In the rows, 128 means zero.
First come named turns, each shown by rows before and after it. For each pair of rows after them, which turns, in which order, take the first row to the second? The first pair is done for you.
fep:
[147 148 170 165 126  94 134 111 119 109 157 160 119  96 135  90  88 111
 106 143 134 166  99 118 100 187 199] => [149 133 169 156 114  96 126 108  99  99 141 155 118  96 122  90  98 125
  85 133 144 178  97 116 101 181 197]
[155 136  82 105 152 144 107 116 134 129 108 143 113 121  93 147  83 155
 121 162 133 116 101 109 123 131 135] => [152 132  81 102 146 144 108 118 131 125 105 140 112 120  89 146  87 163
 115 157 133 117 102 107 122 127 131]
[155 136 165  81 141 158  97  70 111 133 118 162 130 126  61 163 131  99
 120 132 132 101  94 149 131 135 136] => [147 120 160  73 122 160  96  73 101 119 107 150 123 125  52 158 143 123
 102 114 136 103  96 142 131 125 123]
Med:
[129 164  72 120 155 167  99 172 140 190 111 104 106 108 150 147 115 102
  95 123 177 175 134 149 144 148 134] => [173 137 156 127 135 148 108  34 123 132  92  89 127 110 112 163 139 128
 132 114  97  94  70 130 142 150 124]
[133 108  99 135  85 131 126 178 130 136 123 116 128 136 136 100 149 130
  85  93 167 175 145 145 108  97 171] => [173  93 133 122  91 135 102  94  93 115  87 114 140 125 103 129 152 125
  95  95 147 153 105 143 109 102 172]
[147 135 131 112 152 176 114 122 130 151 144 119 108 129  96 132 120 113
 129 118 134 106 148 122 135 110 134] => [145 132 145 121 142 169 128 114 141 140 156 116 109 135  98 124 127 122
 135 114 117  88 146 115 134 107 130]
nemu:
[ 89 134 115 137 106 130 157 175 168 131 165 128 110 130 162 106 130 137
 131 120 122 124 133 125 119 117 116] => [ 88 122 113 111 101 150 143 140 153 120 141 111 101 112 144 123 130 155
 133 109 109 103 124 114 121 103  86]
[150 144 161 153 132  94 122 144 122 131 145 163 133 154 136 125 156 123
 118 135 137 144 142 127 148 152 150] => [148 122 166 129 113 107 115 103 106 103 120 138 124 141 113 134 169 156
 116 114 117 116 128 109 149 132 112]
[112 133 159 177 106  89 185 158 174 115 171 134 138 156 158  94 141 135
 148 127 104  97 133 119 128 135 137] => [114 118 146 118 112 139 149  82 144 101 118 102 114 114 122 136 132 158
 160 111  83  56 111  98 131 108  74]
Now pairs of rows:
(two turns a pair)
[137 130 114  83 109 153 123 141 128 143 122 106  91  85 133 110 117 100
 159 170 158  93 127 124  92  88 129] => [147 129 132  90 107 146 126 116 128 133 123 107  97  88 130 114 120 100
 171 171 141  78 114 122  92  93 133] -> Med, fep
[134 140 118 130 148 169 154 156  88 168  78 103 120  95 137 150 110 146
 131 123 133 172  88 133  89 111 133] => [129 119 140 149 114 145 176 160  90 140  90  94 127 114 135 127 137 176
 114 106 118 165  88 124  86 105 135] -> nemu, nemu
[125 119 128 143 153 131 153  99 140 114 176 133 130 128 142 114 129 150
 177 116  85  60 137 123 109 123 111] => [159 125 141 147 178 127 132  78 119 124 160 155 147 127 131 131 119 115
 179 136  99  79 123 141 111 147 145] -> fep, fep
[125 108  84 154 102 159 118 110 130 166 109 138 124 123 140 147 126 129
 122 127 150 100 109  95 108 115  67] => [125 121  86 159 112 158 122 110 143 174 119 142 125 122 148 146 118 117
 137 136 144  92 111  97 107 123  71] -> fep, fep
[155 135 146 107 160 156  99  82 116 142 110 137 118  92 104 153 116  97
 152 122 123 123 118 130 122 133 118] => [114 126 157 137 118 129 154 122 163 118 160 119 114 118 129 107 146 145
 153  97  90  93 137 111 117 112  98] -> fep, Med
[ 95 122 121 132 100 119 141 155 134 122 135 116 119 141 130 112 142 156
 118 101 124 125 143 130 129 115 111] => [ 96 139 103 109 129 147 122 133 137 141 123 114 106 116 128 136 117 135
 143 113 120 111 139 129 131 115  92] -> nemu, fep
[133 124 126  94 142 148  97 105  94 128  98 124 133 109 108 163 115 114
 126 133 113 121 114 123 141 112  99] => [111 140 145 131 130 121 146 128 150 124 155 125 135 130 142 129 119 123
 157 133  75  85 125 117 137 112 100] -> Med, fep
[106 140 109 165 121 133 142 195 147 122 142 144 129 142 172 103 145 138
 113 140 144 171 159 126 126 127 139] => [107 113  96 120 110 165 109 154 105 104  91 119 115 116 137 129 153 166
  92 119 149 164 144 114 128 104 101] -> nemu, Med
[107 127 141 136 114 131 135 138 131 126 147  98 134 121 153 132 113 112
 143 150 145 136 114 161 149 124 135] => [106 119 132 127 109 136 127 143 118 124 136  95 131 119 146 136 116 120
 129 145 156 147 118 160 149 120 132] -> nemu, Med
[133 155  90 143 147  82 117 156 154 154 147 152 131 172 175 141 104 177
 139 103 162 122 133 139 111 127 161] => [136 146  78 101 153 117  90 104 135 146 108 129 113 141 150 172  96 190
 149  95 149  93 117 124 113 108 116] -> nemu, nemu
[144 107 112  98 153 167  84 112 127 150 128 156  76  77 102 106 113  98
 127 101 132  91 131  97 125  94  85] => [138 134 115 131 166 148 108 147 165 169 169 172  84  93 131  88 103  74
 147 119 128  92 143 106 123 109 108] -> Med, nemu
[ 99 166 135 141 169 134 128 150 116 130 144 141 135 147 128 128 119 119
 132 161 165 156 178 133 131 146 167] => [ 96 133 137 131 139 132 123 147  88 104 123 125 132 149 109 124 142 155
  97 136 174 167 176 123 130 130 154] -> nemu, Med
[101 122 127 150  94 119 166 148 145 103 172 100 127 139 130 105 160 173
 134 108 100  93 136  94 127 104 105] => [108 117  89 135 109 130 129 197 104 129 142 118 128 135 122 115 153 149
  84 114 174 171 155 115 131 114 133] -> Med, nemu
[131  44 127 143 125 156 104 130 125 100 131  93 112 111 107 132 147 118
  92 115 137 129 121 106 184 127 128] => [111  56 124 156 119 149 129 149 161 103 161  91 108 118 128 115 145 123
 110 114 120 109 132 100 180 123 120] -> Med, fep
[139  93 146 150  95  96 140 134 122 107 136 124 131 151 120 108 149 151
  99 118 127 138 112 132 122 125 140] => [131 100 116 104 117 141 111  99 116 117 105 105 108 115 107 141 126 150
 119 117 121 114 107 121 126 109  91] -> nemu, fep
[167 104 155 178 125  82 140 129 110  94 126 157 169 161 142 117 116 128
  98 129 122 143 126 127 106 144 175] => [151  84 142 131 111 117 125  83  99  73  94 119 143 133 119 135 119 168
 104 103 100  99 117 100 106 111 108] -> nemu, fep
[149  98 131 131 120 138 114  83 127 112 124 114 141 150 118 129 129 128
 132 121  78 117 105 133 139 122 164] => [150 114 127 149 133 127 119 112 139 131 140 132 148 158 132 123 121 106
 135 135  91 139 116 146 138 137 187] -> nemu, nemu
[ 89 112 122 122 106 141 153 154 154 124 148 111 113 129 140 106 133 158
 118 116 121 115 130 129 123 111  95] => [108 118 111  93 135 169 119 116 131 138 115 112 108 102 121 140 111 135
 130 129 127 114 115 132 124 115  87] -> nemu, Med
[149 142 167 139 130 141 162 115 111  85  74 123 137 150  86 150 165 106
 146  98 101 112 129 161 117 159 120] => [149 159 142 125 156 162 145 121 111 110  67 130 131 134  90 166 142  80
 158 113 116 122 135 168 119 164 116] -> fep, nemu
[115 135 113 131 132 122 118 152 130 141 121 133 130 132 138 126 117 124
 124 118 137 141 128 135 123 138 111] => [115 130 134 140 120 112 131 133 139 125 129 128 132 138 139 120 126 137
 134 113 112 116 118 128 123 134 104] -> Med, Med
[130 163 117 158 156 108 131 144 148 143 157 158 140 153 142 124  94 102
 139 160 137 135 154 155 140 160 143] => [165 134 137 137 149 115 100  85  94 120 109 155 149 145 102 150 106 111
 119 152 141 141 126 154 142 158 146] -> Med, fep
[118 114  72  98 154 145 118 163 136 132 136 114 112 104 121 157 115 147
 101 107 152 142 147 148 114 157  86] => [150 135 100 121 182 129 116 139 141 147 147 141 133 112 128 166  99 101
 129 138 144 141 131 164 115 187 126] -> Med, nemu
[136 146 132 143 151 114 126 151 155 157 158 156 149 147 158 151 105 105
 160 163 120 129 137 137 143 142 143] => [165 125 144 125 151 121  97 111 108 141 118 157 157 142 126 171 112 107
 137 160 135 145 115 141 143 146 151] -> Med, fep
[140 121 167 147  96 160 115 140 115  68 115 149 140 128 117 142 167 146
 116 112 111 123 131 124 163 147 131] => [122 127 133 120 104 187 103 150 117  80 104 137 121 109 116 152 154 149
 114 109 120 124 141 119 164 134 102] -> Med, nemu
[144 120  90 117 131 133 101 164  80 141 104 148 142 129 125 131 124 115
  80 126 191 209 149 153 147 142 155] => [156  81 149 134  81 104 127 104  71  82 103 128 153 147 104 116 166 168
  76  96 139 164 118 133 144 129 144] -> nemu, Med
[114 139 117 144 113 101 148 184 139 132 158 135 133 142 138 100 129 138
 111 134 141 146 144 124 134 124 146] => [142 125 161 143 106  95 146 105 123  99 141 128 144 140 115 113 141 148
 129 130 101 104 105 117 135 127 140] -> Med, Med
[ 88 149 114 110  97 123 134 164 156 121  98 112 134 138 147  93 131 174
 142 122 146 124 167 128 153 106  85] => [126 160 112  88 140 144  88 120 121 143  59 130 142 115 127 134 104 126
 152 149 166 141 146 145 157 127 103] -> fep, Med
[160 132 143 135 168 105 116 141  60 120 146 148 141 137 116 119 128  94
  80 137 191 196 116 145 135 175 180] => [154  97 187 143 117  85 145  93  63  65 151 120 143 149 101 101 167 156
  83 102 136 139  93 118 133 152 149] -> fep, Med
[137 135 139 156 117 113 151 135 148  98 166 131 138 143 140  98 125 125
 147 135 100 109 118 117 140 130 132] => [144 137 100 133 138 135 112 166 113 126 135 141 133 128 132 118 111 101
 117 142 157 166 132 132 144 136 146] -> Med, fep
[128 166 121  82 175 155 103 112 145 115 148 137 110 139 151 115 121  89
 163 158 124 153 124 118 160 113 140] => [133 153 155  98 152 137 122  84 150  86 157 131 119 152 147 104 140 112
 170 147  91 125 111 107 159 109 137] -> fep, Med
